In the data rows, 128 means zero.
Some points:
[114 139 123 168 124 100 114 121  55 137 118 136  97 118  99 154  86 119
 154 139  82 115 138 124 110 158 117  78 184 181 148 155 133 140 134 163
 151 136 113  68 159 133  81 152 116 133 162 149 195 122 141 120 142  98]
[129 151  85 142 146  62 147 135 126 132 150 129 214 141 155 138 143  64
  70 113 171  71 177  61 140  90 204  98 150 106 116 104 183 132 117 169
 158 153 138 144 148 188 220 123 169 126  47 153  98  77 186 255 117 153]
[104 130 154 146  90 114 138 132 117 140 132 138 180 177 111 139  86 156
 116 141 138 144 118 157 158 146 135 165 100 123  71  75 149  92 151 141
 175 105 176 153  88 146 139 141 158 140 137 121 149 154 116 130  75 166]
[ 89 142 104 143 128 175 103 141 103 136  84 146  84  91 121 154 108 131
 129 110  68 137  73 147 117 148 112 114 148 130 172 124 126 158 138 140
 113 151 131 100  87 123 128 130 145 172 166 149 162 122 110 105 126 165]
[ 99 116 127 136 114 151 110 148 138 139 124 180 158 186 109 137 100 168
 119 193 122 144 119 146 139 124 121 176 123 121 142 118 130 112 161 154
 150 133 150 126 135 128  80 128 141 123 148 124 190 142 145 131 122 139]
[ 93 127 141 116 160  49 156 176 160 124 110 151 140 126 145  60 104  92
 104 109 141 112 139  81 137 133 150 139 120  82 131 108 144 142 100 147
  89 103 121 115 123 143 174 124 161 159 136 107 148 146 156 119 165 184]
[148 141 162 145  80 176 111  95 104 146 167 144 177 165 136 152 149 177
  99 137 147 143 118  90 174 106  60 184 108 154 127  83  89 139 186 122
 165 131 162 166 110 148  92 150  44 101 116 133  94 151  73 111 118 116]
[121  81 115  89 109 119 147 148 157 182 132 100  60  97 108 210 117 106
 178  54  67 118  48 219 121 149 153 155 149 111 110 207 167 143  82  33
  75 167  94  82  76 128 123 199 188 178 160 127 107 147  77 129 108  89]
[ 77 185  90 119  60  84 122 118 126 117 116 142  92 117  94 132  79 124
 114 178 111  96 121 166  48 186  70 131 175 125  78 176 155 158 102 196
 123 122  54  58 155 118 105 122 133 100 110 139 205  77 226 167 141 110]
[164 152 149 151 148 179 141 168  94 179  95 128 102 178  81 133  97 144
 158 141 112 165  95  97 114 120 117 136 129  54 108 106 123 122 140 141
 149 117 161 105  86 137 102 191 129 171 155 152 138 124  97  73 105 113]
[ 77 110 138  74 116 120 119 118 139 140 121 127 139 156  88 177 137  89
 124 106 149 172 121  60 134 134 148 127  47 118  75 102 162 141 138 144
 161 131 135 138 117 166 149 138 174 142 137  66 117 159 111 106 135 136]
[103  43 112 118 170 119 147 121  76  80 117 106 145  86 165  84 127 114
 125  96 137  89 158 104 112 159 152 116 144 161 151 156 146 113  68 118
 112 141 103  90 179  92 162 114 139 149 115 136 160 124 137 191 176 155]
[204 157 118 184  74 108 119 146 154  98 161 176 131  99 149 142  99 130
  88  56 113 135 167 154 221  72 160  73 106 156 116 100  52  58 110 135
 115  21  20 239 133 217  99 115 141  86 144  69 102  60  63 144  86 194]
[181 132 159 150 112 161 179 113 143 165  83 117  99 173 103 150 102 157
 191 140  81 156 124  87  91 108 110 159 122 151  73 183 153 127  92 160
 126 147 110 119 124 121  97 153 138 187 160 129 105 184 160 105 117  81]
[163 133 157 129 105 154 140  84 150 118 140 158 158 165 137 136 169 184
 160 143 145 165 117 125 178  80 105 179 114 139 134 103 141 134 172 113
 150 133 163 165 119 123  98 117  85 126  85 109 111 127 126  89 127  35]
[240 169 103 204 130 112 173 161 165 140 130 101  67  95 119 124  91 123
  70 109  93 161 175 121 162 106 142  49 160 169 119 118 130  15 121 146
 119   0  26 191 137 165  65 159 111 115 150  69 113  78 110 146  83 114]
[166 129 186 146 120 158  64  83 135 137 209 129 107 140 138 156 177 154
  82 122 155 137  80 174 146 122  75 162  79 163 144 125  91 171 134 111
 142 177 162 159 140 118 100 120  84  81 136 144  98 130 104 109 125  89]
[130 133 128 148  97 123  87 135  64 161 105 142 131 146 103 148 123 153
 134 156 133 137 138 165 105 139  86 123 138 109 154 125 151 128 173 145
 155 132 155 113 120 118 115 162  56  94 134 163 156 130 126 132 124 118]
[148 127  93 109  94 212 143 111 103 130 146  83  99 137 138 128 114 120
 175 128  60 131  88 132 117 121 129 132 142 117 142 136  58 140 156 104
 160 113 144  74 139  97 121 167 164 170 137 159 145 213 101 109 115 127]
[115  49  82 127  94 119 132 125 140 128 255  67  81 145 145 198 124  75
 205  64 100 111 144 170 134 125 172 134 206 182 119 189 128 126  77  66
 111 168 137 125 134 144 132 188 173 156 177 113 117 165  96 156 114 136]
[ 70 130  80 122 125 110  88 167 133 138 118 151  85  35 125 163  81 136
 131 101 104 120  66 178 131 177  90 137 157  78 145 155 166 181 103 122
 130 155  84  85 101 125 132 139 156 153 169 120 166 115  93 158 137 163]
[119 147  81 121 180  93 131 145 149 145 106  89 114  85 168 104 142 113
 133 138 143 105 150 169  94 138 106 127 147 105 136 148 122 144 150 129
 103 130 114 119 156  93 150 151  88  88 109 159 120  95 132 157 156  96]
[117 120 112 156 155 122  60 112  86 154 111 137 135 110 119 153 124 137
 127 159 127 116 171 168  87 162 117 112 156 135 157 152 135 127 135 155
 150 131 105 106  90 137 110 158 117 105 144 135 156 124 124 135 152 145]
[120  68 211 124 183 134 177  62 100  38 140  54 151  84 121  72 197 169
 129 187  85 114 143 126  88 175 103  92 127 184 147 149 100 138  12  98
  50 186 178  95 198  89 134  85  83  75 104 137 103 129 111 110 210 109]
[ 95 138 127 138 116  79 170  74  73  71 126  22 165  97 129 102 142 152
 160 155 120 122 103 106  76 138  89 143 134 173 111 185  74 151  91 133
 105 120 129 100 155  78 122 158  78 149 115 185 102 151 173 170 163  97]
[129 135 116 113 153 132 102 117 141 118 139 151 124 123 173  95 154 146
 149 139 143 133 147 135 128 130 128 122 105 147 158 125 138 136 145 119
 108 119 122 141 135 141 138  81 139 120 140 133 120 142 111  95 143 150]
[143 110 126  86 115 127 131 112 169 123 156 204 124 123 147 131 111 166
  98 109 138 122  81 173 152 120 155 151 104  88 137 118 142 122 140 125
 144 126  89 116  78  87 120  89 143 136 120 139 156 154 125 115 131 175]
[116 138 150 139 157 102 123 130  98 108 143  88 125  86 145 162 168 150
 118 135 136 118 141 170  90 157 148 152 149 130 124 141  69 136 116 115
  92 160 144 132 169  99 108 147  88 124 132 169 125 116 113 146 161 113]
[209 151 164  62 155 111 147  56 171 128 160 143 107 185 188 119 186 160
  89 147 179 150  83 128 176  64 133 144  90 167  71 106 128 144 150  97
 104 146 170 149 151 100 135  68 125  97 110 117 112 130 153  74 114 127]
[110 152  70 134 137 154 105 128 144 125 113  91 127 155 135 130 154 116
 135 161 116 126 164 138  99 132 118 105 133 142 150 131 120 127 141 139
 114 122 133 127 158  90 128 107 113 128 111 164 126  90 155 123 133 135]
[118 150 131  34 123 151  74 111 159 121 190 106  78  80 146 114 172  93
 113 120 160 106 154 133 146 123 165  88 138 107 134  97 164 208 127 131
  45 152 116  85 161  86 165  58 147  57  64 134 146 113 131 128 133 166]
[120 155  89 117 152  96 131 116 143 143  61 141 106 128 160  87 135 101
 138 106 160 111 162 112 127 136 153 112 180  92 132 115 143 126 125 136
 123 127  95 133 156 104 148 114 127 130 107 133 130 104 142 174 129 173]
[116  50 162 144 133 133 138  86 100 131 171 133 154 135 162 100 127 126
 130 143 167 136 136  71 110 134  89 147  92 139 160 108  48  47 177  54
 174 124 145 135  97 118 158 119 140 125 126  96  53 169 135 135 163  94]
[148 158 153 155 104  71  93 162  67 167  83 136 138 142  62 154  87  76
 111 167 102 126 142 158  95 136  93  86 155  64 137  73 174 128 155 143
 175 110 150 105 131 124 108 178  91 112 165 168 158 126  80 125  64  85]
[ 92 151 125 146 122 146 145 125 133  90 110 136 149 136 107  93 129 156
 150 167 123 125 111 135  99 157 108 155 161 193 157 162  80 122 118 141
 103 131 112 127 165 101 103 137 100 111 144 150 183 126 194 147 148  97]
[111 126 131  51 123 158  93 186 145  86 253 154 214 118 149 133 121 115
 128  74 162 169 115  90 221  80 212 141 104  93 115  81  87  64 179 103
 157 123 192 156  96 206 171 128 165 109  79  86 142 113  85 189  80 137]
[154 131 175  93 136 125 143 126 140 129 137 154 148 153 175  85 131 177
 169 140 183 133 117 119 124  96 109 208  76 154 149 125  88 121 161  75
 165 168 150 113  22  71 118 121 111 101  59  63  88 169 146 147 158 159]
[107 117 123  79 167 103 145 126 181  99 135 136 173 147 124  96 152  93
 125 107 140  68 151 104 149  98 160 102 105 142  83 133 149 125  88 156
  83 123 112 143 166 128 161  91 171 128 122  62  86 141 170 122 149 160]
[130 125 130 129 209 141 124 119 132  95  93  77  89 104 153  99 171 122
 118 151 175  78 165 119  90 133 132  75 146 157 143 143 140 159 100  87
  86 185 166 159 198  85 160  90 124 115  77 113  65  68 123 139 168 115]
[178 164 194 166  73 179 177 101 118 121 102 134 115 155 101 144 104 141
 127 123  98 140 111 125 133 141 120 133 114 168  64 139 161 143 105 152
 141 106  82 147 104 139  94 140 125 191 203 109  61 157 172 107 100 117]
[158 156 162 167 106  93 188 163 151 182  89 137 113 143  72 125 103 145
 151 158 119 152 129  74  98 144 118 111 127  79  76 104 174 104 107 175
 150  66 108 132  80 146 116 120 110 161 143 138 132 135 172 103  99  63]
[ 99  98  84 134 151 136 147 126 128  82  82 147 141  99 164  70 115  73
 129  74 123 110 183  70 134 135 119  99 119 114 152 113 146 100  76 140
 119 117  88 161 142 114 170 116 174  99 111 109 123 151 111 147 149 184]
[109 156 134 107 137 140 109 131  91 165  90 143 121 165  67 153 127 119
 139 132 132 168 140 127  98 146 117  97 112 102 176 117 163 136 145 139
 157 120 146 123 118 162 121 110 123 153 149 129 149 112 117  92 111 105]
[103 126  84 137 137 150 167 200 151 110 108 126 135  86 151  98  71 115
 120 120 147 105  91 125 174 108 185 160 156  82 144 113  54 151 141 113
 128 107 174 119 110 148 168 126 130 172 112 166 152 121 152 147 116 167]
[ 90  70  47 110 178 126 114 190 165 120  78 131 135  70 155  89 141  47
  71 114 134  42 162 142 148 115 176 100 132 126 177 131 154 144 133 111
 104 133 136 142 140 141 192  85 154 108  93 138  93 112 106 140 148 144]
[156 131 139 129 136  64  98 155 173 142 112 152 114 189 154 143 163 108
  99 126 148 138 135 127 180  70 143 128  99 128 131 121 142 128 154 134
 127 118 123 164 140 158 157  85 128 115 136 138 123 108 106  78 109 108]
[140 114 150 140 105 169  60 126 129 146 141 133 139 139  82 145 174 155
 125 137 120 173 150 135 120 146 114 110  94 127 195 115 121 115 164 139
 155 127 204 160 127 174 112 110 107  86 138 124 142 124  91  18 100 101]
[121 130 169 167 106 202 171 112 125 140  92 137 159 136  62 133 130 157
 136 121 137 196  83 106 120 128 127 180  89  78  52 152 152 126 154 133
 149 131 125 139  92 148  63 143 137 186 149 118 123 117 160  87  97 141]
Along one direction, these points spread out more than along any other. How many in every 100 of the points above lie lower along it than each point below? Round to a whole number. More than half of the points above lie lower than the first one.
[148 127  93 109  94 212 143 111 103 130 146  83  99 137 138 128 114 120
 175 128  60 131  88 132 117 121 129 132 142 117 142 136  58 140 156 104
 160 113 144  74 139  97 121 167 164 170 137 159 145 213 101 109 115 127] 69
[ 90  70  47 110 178 126 114 190 165 120  78 131 135  70 155  89 141  47
  71 114 134  42 162 142 148 115 176 100 132 126 177 131 154 144 133 111
 104 133 136 142 140 141 192  85 154 108  93 138  93 112 106 140 148 144] 0
[ 77 110 138  74 116 120 119 118 139 140 121 127 139 156  88 177 137  89
 124 106 149 172 121  60 134 134 148 127  47 118  75 102 162 141 138 144
 161 131 135 138 117 166 149 138 174 142 137  66 117 159 111 106 135 136] 65
[140 114 150 140 105 169  60 126 129 146 141 133 139 139  82 145 174 155
 125 137 120 173 150 135 120 146 114 110  94 127 195 115 121 115 164 139
 155 127 204 160 127 174 112 110 107  86 138 124 142 124  91  18 100 101] 81
[164 152 149 151 148 179 141 168  94 179  95 128 102 178  81 133  97 144
 158 141 112 165  95  97 114 120 117 136 129  54 108 106 123 122 140 141
 149 117 161 105  86 137 102 191 129 171 155 152 138 124  97  73 105 113] 96
[121 130 169 167 106 202 171 112 125 140  92 137 159 136  62 133 130 157
 136 121 137 196  83 106 120 128 127 180  89  78  52 152 152 126 154 133
 149 131 125 139  92 148  63 143 137 186 149 118 123 117 160  87  97 141] 98
[ 92 151 125 146 122 146 145 125 133  90 110 136 149 136 107  93 129 156
 150 167 123 125 111 135  99 157 108 155 161 193 157 162  80 122 118 141
 103 131 112 127 165 101 103 137 100 111 144 150 183 126 194 147 148  97] 40
[129 135 116 113 153 132 102 117 141 118 139 151 124 123 173  95 154 146
 149 139 143 133 147 135 128 130 128 122 105 147 158 125 138 136 145 119
 108 119 122 141 135 141 138  81 139 120 140 133 120 142 111  95 143 150] 33
[209 151 164  62 155 111 147  56 171 128 160 143 107 185 188 119 186 160
  89 147 179 150  83 128 176  64 133 144  90 167  71 106 128 144 150  97
 104 146 170 149 151 100 135  68 125  97 110 117 112 130 153  74 114 127] 46
[116  50 162 144 133 133 138  86 100 131 171 133 154 135 162 100 127 126
 130 143 167 136 136  71 110 134  89 147  92 139 160 108  48  47 177  54
 174 124 145 135  97 118 158 119 140 125 126  96  53 169 135 135 163  94] 48
[143 110 126  86 115 127 131 112 169 123 156 204 124 123 147 131 111 166
  98 109 138 122  81 173 152 120 155 151 104  88 137 118 142 122 140 125
 144 126  89 116  78  87 120  89 143 136 120 139 156 154 125 115 131 175] 52
[ 99 116 127 136 114 151 110 148 138 139 124 180 158 186 109 137 100 168
 119 193 122 144 119 146 139 124 121 176 123 121 142 118 130 112 161 154
 150 133 150 126 135 128  80 128 141 123 148 124 190 142 145 131 122 139] 77
[130 133 128 148  97 123  87 135  64 161 105 142 131 146 103 148 123 153
 134 156 133 137 138 165 105 139  86 123 138 109 154 125 151 128 173 145
 155 132 155 113 120 118 115 162  56  94 134 163 156 130 126 132 124 118] 75
[120 155  89 117 152  96 131 116 143 143  61 141 106 128 160  87 135 101
 138 106 160 111 162 112 127 136 153 112 180  92 132 115 143 126 125 136
 123 127  95 133 156 104 148 114 127 130 107 133 130 104 142 174 129 173] 17
